500 stands for zero in the data rows.
Some points, each followed by its number:
(499 506 555 509 289 485 426 754 497 516 413 402 582 415 552 418 641 645 395 575 552 581 689 371 593) 0
(694 500 299 369 458 608 365 423 504 616 605 341 417 729 474 746 606 618 327 490 769 363 511 207 379) 1
(589 487 432 379 684 525 536 298 500 491 569 485 484 643 397 602 428 501 604 459 618 335 458 483 500) 2
(768 581 591 342 983 566 325 263 448 672 528 570 668 804 422 497 503 436 410 522 577 515 434 426 390) 3
(460 520 455 590 585 437 435 549 433 595 410 322 628 556 560 541 598 640 572 567 649 581 672 432 637) 4
(472 457 586 541 487 501 768 256 491 303 529 699 408 415 421 536 337 346 651 482 234 346 380 672 540) 5
(577 488 701 290 816 516 452 497 360 560 413 654 738 531 426 448 482 465 400 564 539 500 772 453 534) 6
(642 453 575 400 787 540 549 265 436 512 486 537 658 546 424 548 410 517 588 493 513 375 603 431 594) 7
(435 505 334 406 186 538 351 739 559 483 594 397 317 438 636 480 623 534 359 535 540 559 463 387 415) 8
(269 442 527 720 0 452 601 928 444 486 338 260 591 310 686 397 700 749 470 509 587 732 771 330 670) 9
(551 579 429 704 588 498 446 466 590 411 490 588 270 505 314 632 382 274 529 486 501 511 421 829 517) 10
(668 524 699 376 819 485 435 482 564 343 494 895 500 328 448 232 329 77 428 659 126 622 484 864 550) 11
(405 498 596 588 221 457 587 680 469 515 392 461 578 413 558 436 677 628 455 558 478 564 607 393 574) 12
(491 466 593 233 508 458 483 540 465 497 522 587 714 441 683 244 586 622 412 535 406 494 544 318 536) 13
(338 527 370 764 0 506 541 703 525 603 462 309 295 510 521 736 669 592 397 528 610 624 518 329 390) 14
(530 531 432 501 383 524 340 669 507 587 519 401 437 559 560 519 697 579 347 562 598 510 475 380 424) 15
(369 586 640 735 285 467 539 537 581 329 384 441 372 576 304 547 435 456 675 453 689 499 517 703 530) 16
(344 533 590 447 457 416 492 564 510 601 494 531 559 495 780 266 568 525 512 516 414 660 298 461 385) 17
(427 466 309 688 39 487 703 530 658 159 552 553 143 257 375 656 326 357 619 462 410 415 587 712 596) 18
(408 521 544 582 433 486 623 501 477 530 451 476 534 490 528 489 487 541 532 453 530 604 499 460 454) 19
(551 527 427 580 663 453 359 513 521 598 469 371 544 597 441 522 500 562 565 502 719 547 566 541 515) 20
(354 529 402 706 18 504 610 687 482 580 426 343 362 469 472 695 697 657 438 492 641 570 556 271 434) 21
(540 467 525 433 429 546 569 481 460 501 537 516 489 516 511 556 609 549 417 504 427 392 447 366 477) 22
(853 483 416 140 813 658 391 216 461 608 686 558 505 718 440 655 540 501 300 491 488 226 371 216 363) 23
(375 646 350 807 356 488 243 821 640 508 437 398 219 485 416 601 515 357 498 607 685 700 549 832 467) 24
(474 440 308 682 124 519 660 508 638 115 600 564 87 284 361 678 332 320 638 475 434 330 559 742 623) 25
(442 478 690 451 667 506 783 181 332 548 427 494 870 546 510 453 406 692 602 365 403 429 531 396 552) 26
(780 372 668 113 768 435 678 167 310 551 513 589 976 597 591 422 393 736 490 482 551 371 718 19 670) 27
(740 574 556 342 890 548 356 239 458 664 511 558 602 758 393 587 484 438 421 541 603 473 440 441 365) 28
(225 488 528 527 265 405 420 881 566 430 459 491 435 243 657 251 623 468 516 557 355 654 492 704 511) 29
(647 422 686 306 495 497 719 394 404 428 459 615 825 411 500 404 476 618 431 501 343 412 693 257 685) 30
(612 578 645 542 623 494 475 501 486 559 409 583 608 540 472 436 485 415 402 555 386 660 507 544 525) 31
Which three points above are nearest to each new point? Their numbers follow each, nearest first.
(412 495 621 457 711 521 843 138 354 548 430 533 778 557 488 524 304 649 673 287 401 387 516 450 554) 26 7 2
(600 415 712 343 412 479 701 440 397 425 433 610 798 451 530 385 548 672 464 555 375 472 711 255 651) 30 13 26
(548 535 484 585 694 438 387 478 493 543 429 385 537 606 455 514 525 564 537 476 672 521 516 544 555) 20 4 2
(444 427 641 506 465 483 828 301 504 226 543 778 395 337 356 581 317 282 663 503 206 271 472 708 588) 5 25 10
(445 471 493 565 522 441 433 601 488 566 431 355 597 489 517 434 600 635 607 519 720 558 664 464 623) 4 20 0
(492 544 466 444 736 543 487 232 497 588 575 589 374 699 480 611 443 437 513 388 516 383 276 467 312) 2 28 22
(339 448 688 505 498 465 999 80 328 496 479 674 694 488 550 532 397 580 640 397 317 311 470 377 530) 26 5 30
(459 448 741 403 717 511 812 206 334 521 426 555 863 527 575 448 357 659 641 387 317 412 524 405 594) 26 7 30
(596 566 505 637 603 522 515 444 586 439 508 598 372 501 306 613 371 278 539 516 457 526 495 728 529) 10 31 5
(392 519 359 651 362 488 549 497 530 556 537 385 348 591 479 657 535 549 571 452 617 467 405 468 406) 19 22 15
(482 511 444 780 412 499 518 545 557 401 445 408 400 479 337 595 457 477 591 472 598 517 565 650 591) 16 10 19
(598 580 283 631 502 578 250 489 604 526 576 499 173 624 318 738 439 333 403 509 643 476 360 664 282) 10 24 20
(449 511 363 561 491 474 405 584 538 527 552 364 397 546 483 541 527 557 608 480 702 471 511 507 496) 20 15 19
(526 481 530 394 491 553 485 500 455 642 528 448 510 606 546 532 646 619 416 492 482 407 381 290 410) 22 15 19
(506 520 346 365 670 524 476 308 501 473 608 476 429 566 390 693 408 478 609 450 662 237 506 526 473) 2 7 20
(468 467 423 393 182 533 496 637 572 436 598 531 368 417 578 448 543 484 437 578 444 464 512 473 451) 8 22 15
(555 435 524 251 708 408 386 490 514 469 554 553 705 437 638 265 509 558 516 511 473 470 539 448 582) 13 6 7
(594 340 633 264 435 462 846 244 384 470 512 665 755 428 581 476 453 627 533 521 285 371 591 192 617) 30 26 13
(537 471 407 449 586 545 504 307 464 495 567 437 482 595 467 617 409 515 567 469 621 369 510 450 501) 2 7 20
(479 550 459 615 574 443 350 509 516 546 418 388 496 562 437 579 492 528 621 522 707 597 616 596 524) 20 4 19
(661 395 467 368 312 548 564 506 473 369 554 586 525 425 530 524 462 508 370 503 451 397 677 308 594) 22 30 13
(207 530 558 540 276 396 425 806 554 415 488 528 424 329 648 235 597 472 564 536 382 636 452 729 535) 29 17 12
(631 429 527 253 520 481 414 581 495 430 554 569 576 358 597 301 584 466 365 603 395 460 536 451 551) 13 22 31
(625 453 469 338 398 545 562 485 501 382 512 579 571 416 494 517 543 543 367 585 430 394 601 314 553) 22 30 13
(432 434 589 534 432 475 802 301 364 489 417 421 778 457 464 581 420 735 668 370 518 424 657 366 657) 26 30 19
(362 542 410 869 230 414 345 775 584 502 353 222 349 470 433 579 606 540 630 554 725 754 618 675 568) 24 16 14
